[[124 153]
 [110 138]
 [138 152]
 [109 133]
 [142 128]
 [114 113]
 [148 153]
 [152  98]
 [151 127]
 [139 100]
 [119 123]
 [130 149]]
:
[[149 130]
 [123 119]
 [100 139]
 [127 151]
 [ 98 152]
 [153 148]
 [113 114]
 [128 142]
 [133 109]
 [152 138]
 [138 110]
 [153 124]]

[[124 101 122 135 131 103 113 129 124]
 [141 109 151 123 130 127 103 134 122]
 [144 114 142 132 134 127 101 136 123]
 [119 104 137 141 125 106 118 128 139]
 [136 112 148 130 131 119 103 119 139]]
:
[[139 119 103 119 131 130 148 112 136]
 [139 128 118 106 125 141 137 104 119]
 [123 136 101 127 134 132 142 114 144]
 [122 134 103 127 130 123 151 109 141]
 [124 129 113 103 131 135 122 101 124]]

[[108  99 103 136 134]
 [121  99 153 125 144]
 [100 116 125 129 147]
 [131 137 106 109 155]
 [144 143 132 138 114]
 [131 113 110 107 149]
 [157 104 117 120 128]
 [117 101 142 124 139]
 [121 135 144 152 115]
 [105 116 152 133 114]
 [123 112 142 154 134]]
:
[[134 154 142 112 123]
 [114 133 152 116 105]
 [115 152 144 135 121]
 [139 124 142 101 117]
 [128 120 117 104 157]
 [149 107 110 113 131]
 [114 138 132 143 144]
 [155 109 106 137 131]
 [147 129 125 116 100]
 [144 125 153  99 121]
 [134 136 103  99 108]]

[[118 127 124 129 117 125 114 131 152]
 [114 121 116 129 122 125 122 124 149]
 [141 134 139 127 135 132 135 130 106]
 [129 121 118 129 138 122 146 126 109]
 [117 125 121 130 117 124 116 131 152]
 [115 116 107 132 127 117 133 129 137]
 [142 138 145 125 133 135 129 130 111]
 [114 117 109 131 124 118 128 129 143]
 [141 140 148 126 128 137 122 131 120]]
:
[[120 131 122 137 128 126 148 140 141]
 [143 129 128 118 124 131 109 117 114]
 [111 130 129 135 133 125 145 138 142]
 [137 129 133 117 127 132 107 116 115]
 [152 131 116 124 117 130 121 125 117]
 [109 126 146 122 138 129 118 121 129]
 [106 130 135 132 135 127 139 134 141]
 [149 124 122 125 122 129 116 121 114]
 [152 131 114 125 117 129 124 127 118]]

[[134 129 120 107 121 120 124 120 114 149]
 [132 138 127 114 116 122 120 125 114 144]
 [133 132 122 110 118 120 122 122 113 148]
 [134 134 124 109 115 124 121 121 115 146]
 [135 133 124 108 116 124 122 120 116 146]
 [136 132 124 105 118 124 123 119 118 146]]
:
[[146 118 119 123 124 118 105 124 132 136]
 [146 116 120 122 124 116 108 124 133 135]
 [146 115 121 121 124 115 109 124 134 134]
 [148 113 122 122 120 118 110 122 132 133]
 [144 114 125 120 122 116 114 127 138 132]
 [149 114 120 124 120 121 107 120 129 134]]

[[134 130 127 144 135 136 124 133 134 130 130 127 121]
 [115 124 135 133 130 125 114 129 132 130 146 140 130]
 [124 133 129 135 114 130 118 136 125 131 115 118 124]
 [129 137 122 140 129 135 121 129 134 134 128 130 137]
 [126 125 139 119 138 124 121 123 124 127 104 127 137]]
:
[[137 127 104 127 124 123 121 124 138 119 139 125 126]
 [137 130 128 134 134 129 121 135 129 140 122 137 129]
 [124 118 115 131 125 136 118 130 114 135 129 133 124]
 [130 140 146 130 132 129 114 125 130 133 135 124 115]
 [121 127 130 130 134 133 124 136 135 144 127 130 134]]

[[144 133 113 120 152 144 139 146 107]
 [118  98 116 112 119 107 107 118 144]]
:
[[144 118 107 107 119 112 116  98 118]
 [107 146 139 144 152 120 113 133 144]]
---
[[133 104 131 141 115 111]
 [126 124 111 121 119 137]
 [120 119 113 117 123 129]
 [125 117 110 119 127 132]
 [120 127 113 120 118 132]]
:
[[120 127 113 120 118 132]
 [126 124 111 121 119 137]
 [120 119 113 117 123 129]
 [125 117 110 119 127 132]
 [133 104 131 141 115 111]]

[[105 105 103 102 116 146 146 105 112 147 105 104 145 105 112]
 [126 126 125 125 147 114 114 126 150 114 126 126 115 125 150]
 [118 118 117 115 149 140 140 118 151 141 118 116 143 116 151]
 [116 115 114 111 150 152 152 115 154 153 115 113 156 113 155]]
:
[[126 126 125 125 147 114 114 126 150 114 126 126 115 125 150]
 [118 118 117 115 149 140 140 118 151 141 118 116 143 116 151]
 [116 115 114 111 150 152 152 115 154 153 115 113 156 113 155]
 [105 105 103 102 116 146 146 105 112 147 105 104 145 105 112]]

[[132 114 112 122 123 125 150 120]
 [105 139 147 117 106 136 149 132]
 [120 140 107 110 133 109 149 125]
 [144 138 117 106 148 110 148 137]
 [143 127 121 138 148 129 143 114]
 [123 132 149 149 140 150 105 143]
 [115 135 114 140 105 113 120 121]
 [110 120 116 115 139 129 144 131]
 [111 109 111 121 108 143 115 110]
 [145 123 132 135 146 118 141 121]]
:
[[120 140 107 110 133 109 149 125]
 [105 139 147 117 106 136 149 132]
 [144 138 117 106 148 110 148 137]
 [115 135 114 140 105 113 120 121]
 [123 132 149 149 140 150 105 143]
 [143 127 121 138 148 129 143 114]
 [145 123 132 135 146 118 141 121]
 [110 120 116 115 139 129 144 131]
 [132 114 112 122 123 125 150 120]
 [111 109 111 121 108 143 115 110]]

[[139 117]
 [106 153]]
:
[[106 153]
 [139 117]]

[[139 115 109 141 141 140 150 143 139 116 115]
 [116 142 117 112 112 116 143 110 116 141 144]]
:
[[116 142 117 112 112 116 143 110 116 141 144]
 [139 115 109 141 141 140 150 143 139 116 115]]

[[128 129 129 142 129 129 129 143 129 111 112 111]
 [154 128 103 127 127 128 128 129 128 127 127 127]
 [130 152 130 127 108 147 148 127 108 127 126 127]]
:
[[130 152 130 127 108 147 148 127 108 127 126 127]
 [128 129 129 142 129 129 129 143 129 111 112 111]
 [154 128 103 127 127 128 128 129 128 127 127 127]]

[[134 132 143 132 130 136 135 119 147 137 150 145 135 140]
 [143 158 143 141 156 142 146 125 148 139 143 136 146 141]
 [121 109 129 122 108 131 121 120 134 128 122 117 121 132]
 [128 139 129 128 140 129 127 143 126 132 134 140 127 119]]
:
[[143 158 143 141 156 142 146 125 148 139 143 136 146 141]
 [128 139 129 128 140 129 127 143 126 132 134 140 127 119]
 [134 132 143 132 130 136 135 119 147 137 150 145 135 140]
 [121 109 129 122 108 131 121 120 134 128 122 117 121 132]]

[[142 114 111 115 122 135 131]
 [148 126 104 114 134 123 135]]
:
[[148 126 104 114 134 123 135]
 [142 114 111 115 122 135 131]]

[[114 114 118 107 141  99 133 123 114 106 108  98 128 131 111 114]
 [126 146 111 129 121 126 132 127 124 136 134 131 124 131 130 135]]
:
[[126 146 111 129 121 126 132 127 124 136 134 131 124 131 130 135]
 [114 114 118 107 141  99 133 123 114 106 108  98 128 131 111 114]]
---
[[107 137 156]
 [115 125 140]
 [150 147 111]
 [123 156 146]]
:
[[125 140]
 [147 111]]

[[143 124 117]
 [133 129 129]
 [107 106 121]]
:
[[129 129]
 [106 121]]

[[157 151 148]
 [129 139 136]
 [123 156 150]
 [123 155 149]]
:
[[139 136]
 [156 150]]

[[128 123 129 128]
 [127 131 128 128]
 [127 152 121 128]
 [126 152 121 129]]
:
[[131 128]
 [152 121]]

[[153 152 106  99]
 [100 105 152 157]
 [149 107 105 150]]
:
[[105 152]
 [107 105]]

[[127 114 117]
 [102 110 131]
 [135 127 128]
 [119 117 104]
 [130 113 117]]
:
[[110 131]
 [127 128]]

[[124 126 126 125 133]
 [126 118 119 124 119]
 [126 154 117 131 125]]
:
[[118 119]
 [154 117]]
